In the data rows, 500 means zero.
Here are some points, one per row:
[449, 512, 439, 473, 549, 473, 579, 370, 421, 630, 344, 538, 576, 528,
 668, 412, 479, 598, 500, 543, 493, 435, 654, 559, 452, 531, 538, 575,
 422, 692, 442, 617]
[576, 545, 544, 453, 584, 524, 594, 457, 373, 392, 434, 412, 485, 604,
 574, 452, 490, 515, 626, 446, 545, 607, 624, 502, 487, 459, 551, 403,
 644, 523, 438, 477]
[600, 553, 605, 316, 642, 445, 517, 428, 461, 465, 519, 487, 542, 568,
 381, 518, 439, 428, 355, 730, 432, 550, 476, 374, 586, 439, 485, 435,
 416, 448, 521, 365]
[517, 533, 455, 335, 532, 291, 685, 485, 378, 409, 450, 422, 342, 521,
 531, 502, 343, 383, 413, 493, 470, 443, 522, 498, 532, 488, 690, 595,
 450, 583, 539, 570]
[409, 504, 559, 456, 397, 683, 488, 391, 513, 539, 503, 442, 455, 585,
 470, 598, 405, 555, 556, 661, 558, 463, 401, 438, 354, 570, 284, 525,
 497, 540, 568, 500]
[448, 421, 489, 524, 462, 565, 457, 420, 501, 445, 623, 431, 797, 461,
 614, 561, 423, 605, 416, 523, 547, 587, 631, 550, 541, 539, 708, 465,
 611, 422, 510, 507]
[646, 741, 464, 521, 623, 489, 431, 512, 537, 627, 530, 556, 591, 434,
 441, 480, 546, 453, 452, 602, 344, 597, 528, 568, 439, 577, 522, 510,
 650, 336, 533, 621]
[600, 349, 372, 368, 304, 506, 429, 508, 609, 614, 605, 471, 410, 405,
 527, 471, 479, 510, 489, 463, 446, 607, 701, 359, 700, 582, 443, 504,
 558, 513, 366, 367]
[572, 439, 474, 651, 465, 447, 349, 464, 558, 522, 321, 337, 558, 333,
 389, 636, 392, 484, 390, 355, 388, 547, 493, 434, 501, 443, 457, 541,
 342, 535, 536, 698]
[339, 419, 462, 519, 456, 525, 456, 449, 440, 384, 418, 527, 699, 515,
 391, 497, 479, 400, 617, 516, 479, 473, 509, 502, 538, 646, 566, 359,
 565, 620, 387, 437]
[352, 450, 436, 424, 487, 515, 585, 455, 478, 584, 579, 390, 577, 407,
 450, 334, 683, 590, 590, 508, 257, 448, 447, 572, 493, 539, 473, 550,
 446, 476, 702, 406]
[638, 389, 550, 548, 504, 563, 572, 368, 449, 505, 400, 586, 483, 542,
 495, 499, 506, 627, 419, 482, 537, 670, 362, 521, 531, 609, 345, 542,
 563, 496, 438, 616]
[514, 743, 526, 498, 333, 541, 674, 586, 540, 398, 498, 456, 535, 447,
 413, 350, 461, 442, 470, 383, 479, 550, 550, 592, 522, 640, 372, 471,
 441, 479, 416, 690]
[485, 559, 469, 592, 531, 519, 540, 525, 651, 470, 478, 489, 386, 562,
 488, 558, 516, 416, 552, 505, 710, 382, 607, 394, 576, 593, 497, 623,
 609, 540, 602, 489]
[471, 419, 453, 463, 607, 710, 500, 425, 533, 405, 522, 425, 528, 606,
 495, 390, 485, 416, 334, 395, 482, 325, 449, 532, 447, 446, 486, 797,
 582, 336, 364, 488]
[361, 527, 580, 420, 314, 537, 397, 515, 432, 619, 628, 603, 423, 517,
 469, 634, 553, 553, 373, 516, 572, 390, 598, 561, 517, 483, 581, 534,
 514, 382, 441, 664]
[438, 620, 600, 604, 537, 654, 650, 492, 441, 585, 549, 582, 417, 429,
 490, 485, 672, 601, 361, 405, 552, 673, 488, 291, 458, 421, 682, 471,
 472, 544, 386, 473]
[528, 488, 446, 570, 393, 532, 475, 365, 472, 462, 585, 632, 477, 537,
 508, 572, 510, 537, 583, 600, 428, 428, 480, 434, 374, 467, 597, 464,
 311, 548, 552, 602]
[577, 330, 684, 641, 633, 452, 586, 556, 474, 350, 599, 593, 546, 479,
 363, 529, 396, 641, 550, 539, 500, 490, 547, 532, 548, 594, 485, 541,
 510, 402, 511, 515]
[498, 497, 628, 415, 498, 440, 283, 569, 442, 451, 439, 431, 514, 584,
 626, 486, 536, 491, 352, 307, 450, 607, 502, 489, 254, 655, 446, 493,
 450, 531, 499, 298]
[486, 617, 459, 575, 636, 656, 579, 450, 525, 545, 621, 596, 517, 447,
 702, 421, 384, 482, 522, 426, 475, 461, 461, 420, 544, 590, 486, 524,
 441, 463, 624, 456]
[423, 407, 414, 504, 624, 612, 420, 649, 342, 544, 436, 551, 414, 377,
 610, 340, 338, 453, 405, 628, 506, 515, 454, 438, 628, 445, 375, 316,
 538, 471, 499, 590]
[642, 455, 659, 422, 349, 737, 506, 731, 480, 546, 392, 469, 532, 567,
 546, 500, 484, 515, 480, 522, 408, 365, 422, 556, 649, 526, 664, 461,
 485, 601, 662, 529]
[501, 427, 395, 545, 531, 418, 648, 634, 697, 563, 517, 432, 443, 608,
 559, 592, 410, 664, 497, 592, 471, 510, 370, 489, 451, 469, 520, 440,
 452, 407, 331, 493]
[574, 367, 541, 476, 591, 424, 481, 465, 651, 427, 560, 471, 495, 460,
 626, 413, 682, 533, 473, 536, 403, 459, 548, 328, 383, 427, 468, 443,
 533, 625, 562, 661]
[366, 409, 383, 371, 497, 437, 360, 527, 484, 327, 424, 628, 431, 544,
 587, 477, 510, 573, 600, 455, 541, 667, 351, 579, 517, 457, 562, 608,
 547, 424, 572, 648]
[552, 558, 607, 522, 607, 455, 404, 614, 624, 500, 519, 534, 540, 512,
 561, 506, 530, 475, 605, 480, 463, 354, 540, 532, 552, 595, 475, 507,
 570, 630, 345, 580]
[561, 417, 266, 474, 592, 528, 614, 547, 620, 543, 594, 477, 662, 618,
 382, 553, 543, 407, 506, 315, 610, 480, 449, 462, 467, 448, 519, 331,
 474, 541, 566, 545]
[438, 564, 498, 555, 515, 406, 405, 576, 417, 470, 653, 311, 548, 562,
 357, 415, 555, 602, 491, 653, 529, 555, 551, 420, 601, 402, 455, 735,
 514, 641, 480, 560]
[513, 565, 539, 516, 535, 354, 511, 528, 475, 609, 353, 557, 606, 350,
 620, 593, 509, 548, 627, 565, 659, 512, 512, 424, 497, 621, 473, 636,
 478, 472, 595, 424]
[482, 481, 517, 303, 483, 564, 557, 464, 580, 372, 520, 607, 511, 203,
 423, 564, 443, 521, 514, 515, 576, 484, 415, 467, 464, 531, 546, 575,
 381, 550, 385, 405]
[593, 573, 425, 497, 400, 496, 487, 463, 615, 483, 274, 603, 528, 614,
 459, 504, 457, 602, 504, 562, 379, 464, 621, 437, 470, 404, 563, 525,
 620, 305, 597, 406]
[473, 550, 528, 359, 474, 493, 453, 416, 614, 593, 366, 460, 576, 579,
 566, 424, 605, 374, 556, 539, 631, 477, 486, 409, 558, 469, 445, 474,
 349, 363, 381, 565]
[381, 551, 511, 690, 539, 606, 363, 537, 531, 495, 496, 517, 384, 589,
 450, 546, 332, 373, 576, 520, 354, 559, 577, 438, 391, 485, 620, 514,
 429, 577, 438, 421]
[490, 516, 372, 502, 479, 376, 477, 521, 392, 655, 623, 620, 546, 759,
 430, 488, 427, 526, 402, 452, 566, 579, 484, 542, 551, 648, 444, 493,
 365, 548, 566, 482]
[576, 483, 399, 481, 653, 526, 414, 652, 389, 513, 543, 484, 425, 446,
 521, 548, 636, 546, 554, 606, 518, 373, 582, 677, 387, 569, 491, 446,
 348, 420, 339, 480]
[433, 551, 634, 370, 479, 441, 518, 521, 734, 517, 552, 446, 472, 480,
 449, 414, 382, 505, 518, 588, 536, 618, 407, 678, 385, 540, 599, 442,
 481, 539, 516, 487]
[642, 655, 350, 522, 420, 439, 417, 546, 455, 320, 543, 484, 392, 474,
 514, 474, 511, 715, 470, 389, 534, 341, 379, 414, 521, 589, 526, 463,
 512, 496, 542, 404]
[393, 558, 521, 494, 585, 425, 428, 341, 403, 630, 449, 323, 394, 447,
 390, 604, 560, 515, 550, 441, 496, 394, 280, 459, 588, 603, 633, 359,
 669, 428, 462, 534]
[608, 420, 533, 577, 482, 416, 540, 345, 431, 617, 455, 569, 490, 422,
 438, 449, 425, 490, 478, 405, 498, 360, 563, 674, 495, 385, 506, 505,
 429, 455, 423, 369]
[445, 436, 625, 534, 427, 443, 618, 689, 406, 455, 471, 402, 569, 502,
 583, 629, 603, 433, 439, 503, 603, 478, 557, 466, 430, 415, 468, 436,
 439, 332, 595, 502]
[495, 576, 441, 471, 531, 615, 550, 607, 405, 467, 424, 486, 547, 519,
 438, 621, 578, 525, 744, 417, 415, 648, 497, 519, 613, 355, 436, 617,
 382, 462, 433, 430]
[575, 446, 570, 536, 389, 534, 560, 457, 448, 570, 456, 380, 414, 564,
 442, 352, 490, 656, 599, 503, 548, 468, 543, 524, 400, 434, 440, 417,
 587, 537, 438, 492]
[393, 512, 548, 628, 506, 475, 498, 368, 498, 340, 493, 432, 455, 497,
 492, 463, 548, 462, 444, 525, 551, 439, 601, 507, 596, 568, 371, 390,
 382, 412, 601, 441]
[310, 515, 586, 490, 475, 349, 476, 593, 546, 500, 500, 752, 485, 470,
 401, 334, 478, 538, 531, 371, 458, 428, 545, 434, 486, 347, 431, 424,
 568, 452, 516, 502]
[438, 457, 595, 391, 529, 447, 631, 474, 473, 581, 630, 515, 409, 511,
 602, 776, 457, 421, 551, 368, 294, 499, 535, 535, 496, 513, 331, 533,
 628, 523, 527, 525]
[634, 477, 592, 415, 603, 593, 362, 346, 573, 449, 564, 548, 324, 548,
 452, 516, 619, 472, 580, 441, 570, 595, 599, 657, 615, 474, 548, 440,
 385, 510, 638, 556]
[451, 426, 574, 629, 557, 465, 514, 560, 616, 613, 380, 587, 488, 550,
 482, 471, 646, 474, 357, 506, 520, 517, 375, 630, 649, 491, 537, 598,
 507, 640, 507, 356]
[556, 441, 355, 424, 487, 569, 537, 569, 405, 507, 426, 598, 462, 394,
 291, 550, 592, 367, 427, 590, 596, 520, 565, 536, 283, 526, 465, 521,
 666, 627, 601, 480]
[643, 533, 590, 480, 496, 493, 374, 518, 427, 645, 647, 451, 611, 440,
 509, 408, 324, 455, 637, 402, 686, 479, 401, 479, 432, 299, 487, 552,
 539, 511, 555, 481]
[651, 443, 542, 613, 297, 396, 518, 448, 390, 428, 603, 608, 532, 549,
 585, 447, 620, 230, 585, 601, 421, 504, 297, 443, 490, 539, 538, 547,
 521, 469, 386, 511]
[468, 468, 394, 678, 392, 469, 543, 493, 554, 506, 537, 365, 349, 386,
 611, 456, 497, 361, 511, 578, 559, 646, 498, 674, 467, 465, 550, 517,
 527, 440, 571, 438]
[489, 708, 443, 525, 456, 499, 456, 418, 537, 373, 533, 547, 598, 488,
 638, 656, 524, 547, 368, 555, 508, 461, 438, 672, 579, 254, 346, 400,
 584, 673, 453, 416]
These points spread out most along one direction. How many in every 100 of the points above lie lower along it than each point below? Answers are rounded to whole numbers. More than half of the points above lie lower than the first one.
[528, 488, 446, 570, 393, 532, 475, 365, 472, 462, 585, 632, 477, 537,
 508, 572, 510, 537, 583, 600, 428, 428, 480, 434, 374, 467, 597, 464,
 311, 548, 552, 602] 9
[445, 436, 625, 534, 427, 443, 618, 689, 406, 455, 471, 402, 569, 502,
 583, 629, 603, 433, 439, 503, 603, 478, 557, 466, 430, 415, 468, 436,
 439, 332, 595, 502] 30
[608, 420, 533, 577, 482, 416, 540, 345, 431, 617, 455, 569, 490, 422,
 438, 449, 425, 490, 478, 405, 498, 360, 563, 674, 495, 385, 506, 505,
 429, 455, 423, 369] 43
[486, 617, 459, 575, 636, 656, 579, 450, 525, 545, 621, 596, 517, 447,
 702, 421, 384, 482, 522, 426, 475, 461, 461, 420, 544, 590, 486, 524,
 441, 463, 624, 456] 96
[513, 565, 539, 516, 535, 354, 511, 528, 475, 609, 353, 557, 606, 350,
 620, 593, 509, 548, 627, 565, 659, 512, 512, 424, 497, 621, 473, 636,
 478, 472, 595, 424] 42
[600, 349, 372, 368, 304, 506, 429, 508, 609, 614, 605, 471, 410, 405,
 527, 471, 479, 510, 489, 463, 446, 607, 701, 359, 700, 582, 443, 504,
 558, 513, 366, 367] 77
[409, 504, 559, 456, 397, 683, 488, 391, 513, 539, 503, 442, 455, 585,
 470, 598, 405, 555, 556, 661, 558, 463, 401, 438, 354, 570, 284, 525,
 497, 540, 568, 500] 17
[498, 497, 628, 415, 498, 440, 283, 569, 442, 451, 439, 431, 514, 584,
 626, 486, 536, 491, 352, 307, 450, 607, 502, 489, 254, 655, 446, 493,
 450, 531, 499, 298] 11
[574, 367, 541, 476, 591, 424, 481, 465, 651, 427, 560, 471, 495, 460,
 626, 413, 682, 533, 473, 536, 403, 459, 548, 328, 383, 427, 468, 443,
 533, 625, 562, 661] 62
[576, 483, 399, 481, 653, 526, 414, 652, 389, 513, 543, 484, 425, 446,
 521, 548, 636, 546, 554, 606, 518, 373, 582, 677, 387, 569, 491, 446,
 348, 420, 339, 480] 25
[646, 741, 464, 521, 623, 489, 431, 512, 537, 627, 530, 556, 591, 434,
 441, 480, 546, 453, 452, 602, 344, 597, 528, 568, 439, 577, 522, 510,
 650, 336, 533, 621] 83
[514, 743, 526, 498, 333, 541, 674, 586, 540, 398, 498, 456, 535, 447,
 413, 350, 461, 442, 470, 383, 479, 550, 550, 592, 522, 640, 372, 471,
 441, 479, 416, 690] 74
[449, 512, 439, 473, 549, 473, 579, 370, 421, 630, 344, 538, 576, 528,
 668, 412, 479, 598, 500, 543, 493, 435, 654, 559, 452, 531, 538, 575,
 422, 692, 442, 617] 68
